In the rows, 128 means zero.
Where one turn sends some rows of the set: a few examples, then the rows asked
z_116: [142 149 140 132 166 130 103 123 116 109  97 121 130 105 142 164 120 100
 121]
z_608: [168 142 148 137 136 138 100 110 133  94 116 133 141 141 142 140 125  81
 176]
z_488: [126 139 137 139 140 122 110 134 152 116 128 163 134 133 153 152 152 116
 159]
z_598: [159 116 129 144 113 117 118 126 168 115 121 136 119 131 140 145 133 102
 146]
z_907: [112 156 168 160 131 117 111 118 135 126 113 156 148 126 107 133 122  90
 134]
z_925: [138 150 162 155 141 124  81 101 150 118  97 148 132 138 140 119 121  90
 161]
z_937: [127 117 157 145 118 119  95 126 152 125 127 116 148 125 120 157  93 115
 137]
z_582: [125 132 163 125 171 142 102 109 143 111 101 145 144 114 147 168 118 121
 141]
z_351: [157 138 130 141 166 131  83 123 120 108  96 127 122 111 138 156 111  96
 141]
z_788: [148 127 117 141 126 123 138 123 143 118 110 154 137 134 116 157 138  99
 145]
z_801: [135 156 165 141 113 119 105 135 137 109 154 136 148 137 144 144 116  91
 157]
z_557: [142 140 130 126 140 125 144 120 151 123 127 167 137 134 145 160 136  93
 139]
z_771: [177 137 140 135 139 136 110 104 131  89  97 144 122 123 131 150 117  91
 158]
z_861: [126 145 142 151 138 117  88 148 120 125 140 119 144 121 125 154 105  92
 135]
z_652: [158 139 155 150 112 127  94 129 135 105 138 136 140 135 132 138 113  84
 178]
z_922: [139 135 137 143 108 118 118 134 142 126 109 150 134 118 145 155 144 119
 165]
z_372: [139 151 149 143 144 130  97 141 115 131 135 117 157 124 137 152 111  76
 155]
z_213: [125 127 157 134 132 122 101 118 141 122  98 138 136 104 135 172  97 134
 133]
z_918: [125 149 151 141 150 117  98 143 130 118 140 119 134 114 141 158 108  94
 110]
z_7: [141 129 128 142 131 116 118 133 156 123 129 181 120 124 141 157 125 107
 147]
z_546: [117 130 175 128 140 128 107 121 157 119 125 118 150 116 149 162 113 117
 125]
z_443: [124 167 169 148 124 116 109 108 139 138 115 157 150 135 133 132 109  81
 148]
z_249: [144 123 125 140 140 126 123 122 162 106 121 134 135 147 132 145 153  98
 144]
z_759: [128 123 163 136 144 140 107 120 151 122 134 113 169 139 126 153 112  92
 149]
z_395: [139 146 144 138 142 117 115 119 132  83 112 155 113 113 125 162 119 117
 115]
z_543: [117 160 156 135 134 113 119 128 129  91 132 147 134 124 133 161 127 117
 116]
z_767: [146 119 141 135 157 136  91 108 142 118 100 159 134 119 128 165  89 114
 154]
z_388: [134 145 166 152 139 116 114 102 158 113 102 149 119 117 122 132 114  90
 109]
z_864: [164 144 141 141 142 131  91 130 120 133 122 126 141 119 143 151  96  72
 161]
z_288: [147 125 155 125 169 150 107 105 149 120 119 146 156 133 138 159 102  86
 156]
z_602: [165 140 141 137 168 139  84 125 130 116 115 126 130 119 152 149 107  76
 153]
z_664: [124 155 162 145 107 111 114 139 128 107 144 146 139 118 128 156 114 107
 135]
z_373: [141 150 176 157 130 123  94 112 153 131 116 161 133 122 137 123 109  78
 157]
z_776: [137 150 142 135 146 116 106 132 122 119 113 122 125 102 138 167 101 102
 107]
z_239: [142 155 161 141 135 119 115  89 146 116  80 139 128 126 135 132 118  91
 124]
z_101: [111 154 158 156 142 111 102 108 150 113 113 150 133 139 115 131 118  96
 114]
z_677: [149 136 146 129 116 122 129 124 160 123 118 134 135 128 165 149 145 102
 153]
z_19: [158 147 143 126 156 130 116 102 137  80 102 149 117 125 142 156 121 101
 128]
z_874: [149 118 145 139 133 136 104 113 142 131 116 135 158 133 114 159  85  92
 161]
z_960: [143 146 165 156 138 129 100  99 141 114  77 141 132 119 125 125 131  93
 151]

z_557 moves to z_922
z_351 moves to z_918
z_874 moves to z_582
Where do these go?
z_801 moves to z_771
z_388 moves to z_443

